[[127 141 156 133]
 [145 130 146 106]]
=>
[[127 141]
 [145 130]]

[[133 156 131 132]
 [119 113 113 137]
 [119 113 114 132]]
=>
[[133 156]
 [119 113]]

[[ 99 110 142 154 114]
 [135 158 107 121 133]]
=>
[[ 99 110]
 [135 158]]

[[121 140]
 [150 109]
 [124 115]
 [113 122]]
=>
[[121 140]
 [150 109]]

[[134 134 148]
 [136 153 158]]
=>
[[134 134]
 [136 153]]

[[121 131]
 [105 140]
 [112 150]
 [145 115]
 [112 147]]
=>
[[121 131]
 [105 140]]

[[137 139]
 [111 101]
 [103  99]]
=>
[[137 139]
 [111 101]]

[[132 130 118 112 151]
 [109 116 119 121 155]]
=>
[[132 130]
 [109 116]]

[[128 128]
 [128 128]
 [157 136]
 [131 108]]
=>
[[128 128]
 [128 128]]
---
[[152 148 132 117 149 115 119 117 119]
 [151 151 131 116 149 116 118 116 119]
 [108 108 126 137 107 138 139 137 137]
 [151 150 131 118 150 116 118 119 118]]
=>
[[119 152 148 132 117 149 115 119 117]
 [119 151 151 131 116 149 116 118 116]
 [137 108 108 126 137 107 138 139 137]
 [118 151 150 131 118 150 116 118 119]]

[[126 127 129 127 127 125 130 135]
 [118 126 120 110 140 102 142 139]]
=>
[[135 126 127 129 127 127 125 130]
 [139 118 126 120 110 140 102 142]]

[[122 134 122 118 143 123 130 125 123]
 [121 151 120 118 131 134 137 138 129]]
=>
[[123 122 134 122 118 143 123 130 125]
 [129 121 151 120 118 131 134 137 138]]

[[125 128 125 136 127 127 140]
 [122 128 125 144 126 126 144]
 [120 127 121 151 126 128 143]
 [121 128 120 150 126 129 143]
 [135 129 135 106 130 127 113]
 [136 129 135 104 130 128 114]
 [146 142 121 105 144 142 119]
 [136 135 124 118 136 135 120]
 [137 136 123 116 137 137 120]
 [138 136 123 115 137 137 120]]
=>
[[140 125 128 125 136 127 127]
 [144 122 128 125 144 126 126]
 [143 120 127 121 151 126 128]
 [143 121 128 120 150 126 129]
 [113 135 129 135 106 130 127]
 [114 136 129 135 104 130 128]
 [119 146 142 121 105 144 142]
 [120 136 135 124 118 136 135]
 [120 137 136 123 116 137 137]
 [120 138 136 123 115 137 137]]

[[126 127 150 130 117 126]
 [142 127 137 111 134 128]
 [107 130 147 126 128 128]
 [124 137 125 129 150 128]
 [123 136 115 123 129 101]
 [120 141 121 131 112 105]
 [110 130 116 138 126 133]
 [106 145 103 146 141 118]
 [126 111 121 147 143 129]
 [103 138 110 149 121 120]]
=>
[[126 126 127 150 130 117]
 [128 142 127 137 111 134]
 [128 107 130 147 126 128]
 [128 124 137 125 129 150]
 [101 123 136 115 123 129]
 [105 120 141 121 131 112]
 [133 110 130 116 138 126]
 [118 106 145 103 146 141]
 [129 126 111 121 147 143]
 [120 103 138 110 149 121]]

[[112 147 116 152 146 116 133 119 128 132]
 [123 147 135 137 139 133 140 129 116 127]
 [111 137 121 146 143 126 150 125 122 126]
 [118 128 131 142 137 125 153 125 133 136]
 [120 125 127 131 124 111 144 128 130 115]
 [116 134 139 133 130 111 141 133 134 113]
 [111 127 131 150 137 117 149 125 120 127]
 [121 119 128 135 126 119 139 128 130 121]
 [122 124 134 134 142 119 132 138 130 125]]
=>
[[132 112 147 116 152 146 116 133 119 128]
 [127 123 147 135 137 139 133 140 129 116]
 [126 111 137 121 146 143 126 150 125 122]
 [136 118 128 131 142 137 125 153 125 133]
 [115 120 125 127 131 124 111 144 128 130]
 [113 116 134 139 133 130 111 141 133 134]
 [127 111 127 131 150 137 117 149 125 120]
 [121 121 119 128 135 126 119 139 128 130]
 [125 122 124 134 134 142 119 132 138 130]]

[[121 126 140 131 128 107 119]
 [121 125 140 131 129 110 120]
 [139 135 117 125 126 144 137]
 [137 133 117 126 126 145 137]
 [106  99 117 147 151 150 130]
 [126 120 114 136 132 146 143]
 [109 105 124 146 146 143 120]
 [115 114 132 139 139 130 115]]
=>
[[119 121 126 140 131 128 107]
 [120 121 125 140 131 129 110]
 [137 139 135 117 125 126 144]
 [137 137 133 117 126 126 145]
 [130 106  99 117 147 151 150]
 [143 126 120 114 136 132 146]
 [120 109 105 124 146 146 143]
 [115 115 114 132 139 139 130]]
